Which row each row swaps with, under one turn or mirror:
K_347: [-30  11  23  -3  -9  -1 -18 -16  38  -7 -14   7  -7  17  41  -6]
K_686: [  2  52   5  33  12 -36 -27  -4  20  19 -29 -16 -23 -13  -4   1]
K_581: [-41  23  13  16  28  12 -14 -17   8   4 -11  -3  14   4  27   0]
K_198: [-30  11  -5   8  27  11 -15  -6  15   3 -10  -8  21  -2  35 -14]
K_937: [ 13 -19  -1   8  10 -23 -34 -33  16  16 -44  14   1  41  15 -20]
K_987: [  8   0 -11  10   4 -40 -47   2  -3  12 -14  10 -19  32  -7  15]
K_990: [  1  46  19  21  18 -40 -21 -15  24  15 -24 -22 -13 -10 -12   2]
K_199: [  4  49   9  32   9 -34 -15 -17  31  12 -23 -23 -17  -5   0  13]
K_844: [-34  27   2  17  27  21  -7 -12  16  13 -17   4   9   7  38  -9]
K_546: [ 17  22  -7  -4  31 -33 -26  12  -6   4   3   3  -2  35  24 -10]
K_42: [-34  26   9   0  30  21  -7 -13  12   7  -9  12   1   6  22  -8]
K_389: [-28  21  14   9  -2   2 -15 -24  43  -3 -13   3 -14  22  49   1]
K_227: [ -8  12  -1  23  -9 -23  -7  -8  22  12 -56 -14   1 -23   1  16]
K_70: [ 10 -18   4   2   3 -25 -27 -13   9  15 -35  21   8  45  30 -17]
K_208: [-42  18  11   7   1  -2 -17 -20  26  -5  -3   3  -4  24  40  -2]
K_652: [ 16 -19  -2   4  -4 -47 -18 -22  16  16 -28   5  -6  39   8  -4]
K_467: [  3  47   9  29   1 -46 -17 -12  21  11 -34 -21 -10 -14  -3   9]
K_996: [  0  13  -8  31  -2 -20 -11 -11  26  13 -54 -16   0 -19   6  18]
K_617: [ 24  24 -10   1  40 -28 -42  18   4  -4 -27   9  -4  18  17  -7]
K_287: [ 22  32  -2  -8  28 -32 -29  13  -5   6  -5  15   1  24  25 -11]
K_790: [  7   5 -13   2  -4 -46 -43   2   4   1 -30   8 -23  28   6  24]
K_997: [  7 -15   2   3  13 -29 -21 -16  14  14 -39   5  -8  56  15 -24]
K_8: [-38  25   1   7  21  18  -7 -10  11  10 -11  -1  12   0  22  -5]
K_977: [ 35  31  -8  -1  22 -27 -35  12   6  -3 -19  -1   1  31  11 -11]
K_831: [-37  18  23   2   0  -3 -21 -26  30   3  -7  10 -16  15  39  12]
K_935: [ -7  15  11  28   0 -26 -13 -10  19   8 -53 -12   1 -25  12  20]
K_264: [ 22 -12   3   3  -5 -48 -17 -25  12  20 -37   6  -1  38  22 -11]
K_642: [ 13  27  15  -4   7 -27 -30 -18  -8  30 -29  35   0  32  29 -18]
K_38: [  3  11   4  21  -6 -25  -9 -12  25   6 -55 -10  -9 -20 -14  14]
K_279: [  9 -20   2   0  -6 -21 -21  -4   6  14 -30   8   5  45  24 -26]
K_830: [ 25  20  -4  11  26 -37 -26  19  -8  15 -21  -9  -3  21   0 -17]
K_6: [-31  12   9  13 -14   3 -23 -24  33   3 -12   7 -11  17  39 -13]
K_793: [  4  33  10  -1  12 -21 -28 -27  -7  29 -20  24   6  44  25 -14]
K_961: [ 25  17 -10   9  31 -41 -37  15  -7  13 -22   3   3  26   1  -7]
K_979: [  0  14  -5  28   2 -30 -18  -6  33  13 -57 -19   5 -16   6  14]
K_310: [  3  46  20  23   9 -39 -23 -20  20  19 -26 -16 -15 -12  -1  24]
K_774: [-38  24   0   7  31  17 -15 -13  20  10 -14  -6  16  15  34 -11]
K_504: [ -3   9  -1  28   7 -31  -8 -12  24  19 -54 -20  11 -26   8   2]

K_793 swaps with K_790
K_987 swaps with K_642
K_42 swaps with K_38

